(in the rows, 128 means zero)
The rows of D fall into several groups, which share some directions, and each row is roughly a mix of its group's hidden directions.
D, 128 rows:
[[ 96 144 179 138 132 152 163 153  86  96]
 [102 142  94  98 189 122 104 147  93 110]
 [112 127 153 165 126 132 195  99 163 109]
 [161 145  88 159 142 120 133 164 186 112]
 [104  78  91 151 124  66 113 134 119 133]
 [175 110 104  66 155 139 144 158 119 134]
 [102 148 196 147  95 149 140 103 157 127]
 [129 160 101 103 145 151 133 171  72  97]
 [152 104 154  94 104  93  78  98 106 151]
 [143  77 147 122 109 114 151  97  97 181]
 [152 171 101 121 144 171  86 158 133  93]
 [107  77 184 173 138 118 137 146 142 118]
 [155 184 124 137 111 122 147  76 156 160]
 [142 109 132 181  80 137 121 100 158 168]
 [104  52 139 102 116 129 130 118 110 165]
 [103  77 111 115 100 102 130 166  96  89]
 [151 126 134 152  70 152 180 131 163 138]
 [136  68 160 116 110 112  78  99 111 141]
 [148 148 185  99 101 103 130 116 178 113]
 [120  73 145  76 108  99 143 142 165 135]
 [ 93 142 129 120 100 139 198  89 117 144]
 [136  99  96 175 101  94 131  95 164 155]
 [106  85 175 113 147 133 126 131  67 114]
 [134 164  77 136 133 113 164 157 168  94]
 [183 164 140 160 134 139 120  85 143 166]
 [129 125 150 148 136  90  85 150  66 152]
 [107 118 168 164 155  99 109 113 187 136]
 [124 163 117 132 158 169 153 178  85 116]
 [101 183  81 145 152 139 122 168 146 114]
 [144 149 202  95 147 107 141 108 142 111]
 [161 156 108 109 165 180 148 163 109 150]
 [143 149 169 160 135 175 141 128 184 141]
 [147 123 102 194 135 157  85 131 109 104]
 [177 178 131 125 151 131 174  90 138 127]
 [153 170 106 154 154 123 154 146  66 138]
 [147  95 119 188 121 155  88 129 169 132]
 [150 157  86 107  89 139 162 155 168 151]
 [127 165 116 165 103 155 180 166 156 119]
 [122  80 168  85  87 152 124  95 123 129]
 [160 177 174 119 119 162 106 118  91 150]
 [130 180 106 120 165 135 163  83  98 148]
 [133 151 151 141 120 156  56 106 158 150]
 [120 193 148  97 160 123 152 137 103  94]
 [114 124 144 129 151 166 152 193 128  85]
 [ 95 163 125 151  75  99 110 119 174 114]
 [115  92  79 156 138 127 146 125 192 123]
 [162  98 109  82 135 151  85 154 163 110]
 [165 151 159 124 192 166 137 113 142 145]
 [ 91 102 134  65  99 100  97 114 125 109]
 [109 150 119 119 124 167  93 182 128  79]
 [ 72 123 143 136 152 144 173 113  81 107]
 [149 124 103 105 130 113 108  67 168 167]
 [134 113  61 104 173 122  91 127 108 121]
 [160 129 127 100  90  69 156 115 159 106]
 [122  95 164 125  66 170 155 118 145 129]
 [113  80  93 114 150 130  65 127 156 130]
 [101 123  71 104 116 170 165 143 138  97]
 [151 143 131  70 166 181 115 151 137 137]
 [101  88 169  96 146 149 131 176 133  97]
 [151 133  61 165 173 142 138 128 146 139]
 [117 145 132 154 174 132  62 138 130  89]
 [157 108 137  71 164 134 165 170 131 120]
 [153  68 154 146 139 108 180 114 145 141]
 [102 147 150 194 105 135 117 101 166 149]
 [147 143 132 135  89 112  92 101 193 149]
 [120 127  97  80 152 137 130 169  80  94]
 [141 162  80 137 143 106 137 165 166  85]
 [159 115 115 155 149 106  57 111 131 158]
 [110 110 183  84  93 149 133 111  92 143]
 [170 178 100  94 104 128 167 152 124 111]
 [119 125 141 145 169  85 106 120 119  61]
 [105 106 142 135 123 138 215 120 115 127]
 [ 91  78 108 118  73 136 100 139 139 154]
 [ 91 105 143  65  96  93 148 126 139 144]
 [148  96 135  84  85 126 150 127 100 178]
 [131 138 173 119 171 102 140  84  80 132]
 [ 76 154 141 132 138 110 143  74 107  89]
 [ 98 142 136  97 139 148 181 167 112  83]
 [116 103 116 178 175 102 104 172 116 143]
 [ 95 114 149  88 115  78 120 124 121  73]
 [137 153  97  86 186 157 135 143 110  98]
 [106 143 182 106 169 126 169 107  95 139]
 [121  79 187 136 122 163 157 122 109 153]
 [120 121 154 123 171 170  69 164 136 132]
 [142  95 122 159 120  79 123  66 112 141]
 [171  91 119 131 146 135 173 130 134 187]
 [108 140 132 121 129  74 104  64 102 111]
 [102 139 114 156 125 181 188 126 137 159]
 [135 158  87 112 130 136 141 143  52 121]
 [ 85 117 143  94  84  90 112  91 153 142]
 [ 86 177 117 129 136 101 124  87 126  80]
 [103  80  88 116 118  68 111 124 109 120]
 [117 168 122 146 152 102  77 106 151  81]
 [146 105  95 113 100 141 145 192 166 142]
 [ 91 108 142  88 118 132  75 136 121  78]
 [123  71 119 184 134 142 139 130  87 152]
 [115 129  82 145 182 132 179 152 150 126]
 [105 157 189 103 101 151 120  83 115 124]
 [151 158 140 159 130 191  95 141 122 165]
 [178  90 132 127 182 162 138 159 125 124]
 [104 126 166  62 107 114 145 125 115  87]
 [117 113 159  97 144 130 195 172 127 143]
 [172 120 136 122 102 145  77 138 161 176]
 [111 160 129 125 151 106 114 144 142  49]
 [148 112  78  91 118 128 144 138 193 129]
 [109 145 122  96 105 144 101 182 164  87]
 [140 145 111  86 124 145 158 164  71  96]
 [138 118 175 166 103 144 176  95 104 148]
 [132 118  83 125  89  88 113 105  74 142]
 [104 184 132 146 142 158 160 145  77 137]
 [144 106 116 152 177  79  91 135 113  93]
 [131 104  72  91 153 124 118 178 111 105]
 [119 126 163  69 147 128 125  72 100 129]
 [168  89 123  98 145  99 127  88  84 149]
 [116  91 153 130 117  71 175  96 125 149]
 [174  75 141 113 103 123 128 138 121 183]
 [133 175  85 155 120 128 150 121 189 125]
 [114 164 173 130 101 167 158 163  93 123]
 [ 91  93 110 136 179 111 129 180 133 104]
 [115 130 167 145 183  84 106 153 106 102]
 [ 96 189 107 159 109 171 133 153 129 121]
 [118 129 153 193  83 148 138 137 167 139]
 [100 145  96 134  67 109  91  95 138 148]
 [ 84  81  90 101  80 123 113 132 129 113]
 [161 101 122  88  99 129 176 137 177 118]
 [162 146 100 141 160 152  73 126  97 160]
 [147 139 171  77 102 105 103  82 110 128]
 [ 80  94 114  90 125  99 151 154 121  83]]
Here is one row from each group, named. Which group is each of the other rows in?
[134 146  77 157 173  99  82 135 127 111] -> R
[151 123 101 155 118  85  86  87 118  88] -> P
[105  96 178 124 110 104 136 117 190 115] -> F
[100 173  77 116 137 160 100 142  89 124] -> G

[110 102 136  84 127 156 127 125  56 112] -> G
[106 162 127 129 115 150 192 142 165  92] -> R
[118 178 126 114 116  99 124 117 167  67] -> R
[131 105 174 117 154  81  70 121 124 137] -> F
[156 133  79  94 108 146  74 114 149 149] -> P
[120 104 131 110 149  91  79 157 180 108] -> G
[117 185 104 145 106 135 131  88 179 140] -> R
[107  84 132 131  93  67 143  90 123 140] -> P
[ 84 151 143 136 166 129 101 124 106  67] -> R
[151 167 110 183 131 168 143 147 103 158] -> F
[111 170  91 118 161 149 130 102  71 141] -> G
[136 144 139 161 162 135  78 152 168  85] -> R
